In the data rows, zero lies at 4.5, halfway between 4 and 5.
Some points, each followed by its number:
[5 4 1 3 7 3 2 5 2 6 4 5 3 7 6 6 8 8 2 1 4 4 4] 0
[7 8 4 2 6 2 2 4 0 3 3 9 6 7 5 4 4 2 6 1 6 0 5] 1
[6 7 2 1 5 3 6 5 0 5 3 6 4 7 6 5 7 7 3 3 5 3 4] 2
[5 4 6 5 6 5 2 5 5 4 5 6 5 4 4 4 3 3 6 4 5 3 5] 3
[5 6 2 1 5 4 5 4 0 5 3 6 4 7 6 5 8 8 3 3 5 3 3] 4
[3 3 7 8 3 6 4 4 8 5 5 2 5 2 3 4 3 3 5 7 4 6 5] 5
[3 2 6 8 3 6 7 5 9 6 6 1 4 2 4 5 4 4 4 8 4 8 5] 6
[5 2 4 4 7 5 2 5 4 5 7 3 3 8 5 6 7 8 4 3 3 6 3] 7
[5 5 5 2 5 6 4 5 0 4 3 9 5 8 4 5 5 9 6 2 4 1 2] 8
New points follow, each followed by the numbers of its five nearest points above, looking only along the 5 directions in which the numbered points spread most, nearest first.
[4 0 5 4 8 5 3 7 8 6 9 0 2 6 4 6 7 8 3 5 1 9 3] 7 6 5 0 3
[4 4 5 4 4 5 5 5 4 4 5 4 5 6 5 5 5 6 6 5 4 5 4] 3 7 4 2 5
[3 4 7 8 3 6 4 5 9 4 4 5 6 0 2 4 1 2 6 6 5 5 5] 5 3 6 7 1
[5 4 5 7 4 5 2 4 6 3 5 6 6 4 3 4 2 2 6 4 5 4 6] 3 5 6 1 7
[4 4 7 7 3 7 5 4 7 4 5 4 6 2 3 3 1 2 5 7 5 5 5] 5 3 6 7 8
[6 8 4 3 3 3 4 4 1 3 2 8 5 5 5 4 3 3 5 3 6 1 5] 1 2 3 8 4
[5 6 4 3 5 4 3 4 3 4 4 8 6 6 4 5 4 5 6 4 5 2 4] 3 8 1 2 4
[4 1 4 4 7 5 4 6 5 6 8 1 3 8 4 6 8 9 4 4 3 7 2] 7 0 4 6 3
[5 4 2 5 6 3 3 5 4 6 3 3 3 3 5 6 6 6 1 2 5 5 4] 0 7 4 2 3
[7 7 4 2 6 3 2 3 0 2 3 9 6 7 5 4 4 3 6 1 6 0 5] 1 8 2 3 4
[4 5 6 5 1 7 8 4 4 4 2 7 6 4 5 4 2 4 7 6 4 3 4] 3 5 8 6 2
[5 5 4 3 5 4 5 5 3 4 4 4 5 5 5 5 5 4 5 4 5 4 5] 3 2 4 7 0
[5 5 4 3 5 4 5 5 4 4 5 4 4 6 5 5 5 4 4 5 4 5 4] 3 7 2 4 0
[6 6 2 1 5 3 6 4 2 3 4 4 4 6 6 4 5 1 4 5 5 4 5] 2 4 3 1 0
[3 1 5 3 7 6 4 6 5 6 9 1 3 8 5 6 8 9 4 4 2 8 2] 7 0 4 6 3
